Rotation paths and how fast each direction turns (deg/step)
Each turn is a multiple of 5 degrees from 10 to 175, or 0.
Each row of a path follows its step; steps can be skipped.
Rotation 1:
step 0: [ 10 -39  -1 -19 -43  48  -5 -12   0  13  -4   7  -5  25  21   9   1   3
 -30 -36 -31   5 -19  -1   1   1  14  20   4  53  -4  30  17  36 -10 -21
   8  34 -13  51  21 -24  23 -54 -16 -15  29 -14   4  21]
step 1: [ 15 -33   8   0 -23  16   4  21  -2  20 -28   2  -7 -40  19 -22 -22 -18
 -22 -31  14  -6  28   2   5 -25  11  31  29  16  18 -10  -9  -6  29  10
  -5  32  15  30 -52   5 -10 -29  51 -14 -42  29  16  50]
step 2: [-10 -24  31 -20 -41  23 -29  29 -32   4  -5 -27  12 -18  17  26 -67  -8
   0   6  -5 -29   3  14  14   2  41   6  41  13  11  21  -3  -3 -38 -18
  16 -19 -34  12 -17 -24 -17  19 -31  11   7  32 -27  28]
step 5: [ 13  22   8 -12  -9  54   5 -24 -19  25 -15  19  23 -27   7  33 -25 -43
 -27 -16  -9 -10   8  -4 -20 -18  -3   7  18  21   7 -23  18 -67  31 -30
  39  10   7  52 -18  -4  -2 -18 -24 -23 -10 -19 -24  24]
step 6: [ 32 -17  19 -27  28  63  -3  25  18 -11 -34  -8   2 -24  35   8 -35  32
  -7 -18 -25 -19   2  29   9 -16  -7  55  -4 -22  63  18 -11 -19 -27   5
 -11  16 -21  -2 -26  -9 -21   1 -20   6 -16 -12  -3  -4]
step 28: [-41 -44 -19  29 -20  18 -76  -4 -12   2   0 -11 -32  15  -2   7 -37  -8
 -12  -5 -19   1 -15   0   2  29 -11   6  18  23  44 -13  45  -8 -16 -43
   8   1 -14  15  12  -1   9 -25 -28  30  37  17 -17  -5]
step 29: [ 18 -41  -4 -19 -13  20 -18  13  13  19  51 -18 -35 -20  -7  -8  27  14
  -4 -21 -22  12 -17  -2  -8  34   4  24  22  18  20 -12  20  10  15  50
 -19  49  21  18 -48 -18  33 -43   6  26  -1  -1  30  16]
[  1   4  16 -17   6   2   2  11   8 -10  -5   6  -1  -3  -3  10  -8   1
  10   5  -7   4   4 -13  -9  -7  -3  -7  -1   1   3  -9  -3  -5   0  -2
  -4  -5   2  15  -1  -3  -7   3  -4  -3  -5  -7   5  -7] : 25
[ -1  -7  15  -6 -10   2   4  -1  -2 -13   0  -4   7   3  -5  -8 -10   7
  -5  -1   7  -1  10   1   4   1   0  -7   4  -9  -5  15 -12   8   0  -8
   7  -5  -2  -1   2   3  -4   2  18   2  -3   6   7   6] : 60
[  4   5  -7   5   8   9   5   4  -4  -2   1   5   7  -3   8  10 -12  -4
  -7 -15  -5  13   0  -6   2 -11   2   1   1  -2  -5   6  -7   5  -5   4
  -2 -12  -6  -1  -6  -4   3  -9  -7  -2  -5   6  -3  18] : 10
[ -4   1   2   6  -7   6  10   3   5   0 -10  12  -3   7   3  -4   1  11
 -18  -3   9   0  10 -10   6   2   2   5   1  -3   1  -2   8   3   9  -3
 -18   2  -1  -3  10  -1  -4   5 -13  -4   5  -2   5  -3] : 40
[  4   6  -4  -8  -1  -2 -10  -8   5  14  -2   2  -5  -4  -7  -2   9  13
 -11  -4   8  -3   2   5  -8  -8   7  -7  12   2 -10  -8  -8 -10  -2   2
  -2  -7   2   6  -5  -2 -12   4   4  -9  -1   3  -3   9] : 100
[ -8   5  -3  -7  -2  -7  -7  -4   4  -2  -1  13  -6  13  -4   3  -1  -6
   7   1   0   0   5   4  -6  -7   7  11   6  11  10  14  -9  -1  10   0
   8  -6 -12   0  13   6  -3  -7  -6   2   7   7  -2  -1] : 170
Rotation 2:
step 0: [-13 -13   5  26 -46   0 -23  47 -10  -7  -2  -9  48   9  37  24 -22  14
  36  25 -22  19 -26  23 -34   3  31   7 -11  11  41  14 -18   5 -18  30
   0  -4 -19  11   6  23 -18 -34  28 -35  15  24 -16  21]
step 1: [ -1 -53 -10 -54  13  -4   2 -13 -10  19  24  15 -17  20 -26  -8 -33 -16
 -20 -17 -38 -21 -10  -1 -13   9  40 -11 -40   2  -3 -28  -9  -3 -25 -22
  12  -8  21 -17 -19  19 -24  29 -22   2 -12 -42  40  45]
step 2: [ 46  47 -24  23  -3  -8   8   6   2  14   9 -13  40  13 -24  -2  39   9
  18 -12  12   9  37  -2  32   1  -7 -13 -35 -23 -18  36 -13 -22   7 -13
  -2   9   5  24  62  20  30 -17 -18  21 -28 -17  36  15]
step 10: [ -6  25  20  46  21   9  10 -14 -49  -6  17 -49  -3   0 -17 -18  18 -19
  36 -31   7 -18 -25  11  18  17  10 -22  23  36  40 -22  50  28 -22 -22
   6  24   6 -20 -37   3 -18 -18  -2   0  21   4 -14  -8]
step 17: [ 23  -8 -48  64 -22  22  -4 -15  18  28   3  25 -44   0   6  -8 -11  -6
   6 -20   4   9  27  -6  19  -9  25  46  15  35  28 -16   6 -13   5  -5
 -16 -12  13 -15 -18  -9   0 -37  22  17  49  26 -30 -14]
step 22: [ -8 -25 -59  13  14  22 -19 -30  -6  34   8 -18   2 -41  35  -7  24 -15
   7 -35  20  31 -38 -14 -24 -27  -6  19 -35   5  12 -11  -3  19   8  12
  22  14  48  -7 -32 -14  19  23  25 -20 -16 -20  -4 -24]
step 25: [-15  44  15  18 -17  19  -6  30 -21  14 -10 -16   6 -19 -16   5  10  24
   7  28  22  23 -18  12 -40 -51   0  -4  11 -10 -28  23 -14 -13  38 -26
 -28  -6   7   4   3 -55  58   8  -6  -5   7  -9  45  19]
[-13   6   5   9  -3  -1  16   2   2   0   9   4  -1 -13   0  -8 -15  -3
   6  -9   0  -4   7 -11   4  -6 -13   6   3  -3  -6  -8  -3   6  -4  -6
  -7  12   1   2   3  -5  -1  -9   5  -3   7  -4   0  -6] : 55
[  0   1   0   1  -3   8   4 -14  -6   2   6  -6  11  11  -2  -1  10  -5
   3  -1  -1 -13   3  -2  -6   4 -13  -5   2 -11  -3  -7   5   9   0  14
  -6 -12  -3   1  10  -2  -7   4   3  14   2  -7   1  -2] : 85
[  4   0   4  -3   5   8   4   2  -4 -14  -2  10   2  -1   5  -9   1   5
  -1   7   4  -1   9   7  -5   4  -4  -7 -15  -6  11   6   9   5   0 -12
   7   5  12   8  -1  -6  -6  -1  -7   9  15  -1   4   5] : 80
[  9  -2   5   1   0  -1   2  13   8   7 -16  -5  17   2  10  -9   3 -17
   0   5   6 -15  -2  -1   3   6   3   0  -4   2  -3   5   3   1  -5  -3
   0  10  -8  -5   1  -7  -7  -4   0  -4  -6  -1  -1  -8] : 135
[ -5   8   2  12   3   9  -3  -2 -13  10  -5   1   9  11   9  15  13   7
   2  -7  -4   4   5   0  10  -9   2   2 -10  -3  10  -1  -8  -6  -4  -2
  -1   2   1  -1  -7  -5   2  -9   4  -7   6  -6  -2  -8] : 145
[  1   9   4   1  -7  -9  -3   1  14   0  -4   7   0  -9   3   0   8  16
  -2  15  -3  -8 -10  -7  13  -2  -3   2  -6  -3   1  -5  -7   5  -7   5
   1 -11   3  10   0   7 -10  -8  -1   4   0   3 -10   3] : 120
[  5  -4  -7  16 -15   2   3   1  -1   0  -6  -4  -1 -10  -9   2   6  -1
  16  -1  10   3   0  -2 -12   3  -1  -4  -4   3  -4  -1  -2   2   0   4
  19  -6  -6   2  -8   5   4 -11  -9  -1   5   1   8  -7] : 145
[ -1  -6 -12  -1  11  -4   3 -10  12  10  -8   0  -5  -5   0   6  -3  11
  -1  -4   8 -14 -11   1  -1 -10   2 -11  -1  -1   4   2   4   1  -1  -3
  -6   6  -6  -5  -4   6   0   8   4   4  15  -7  13  -3] : 155
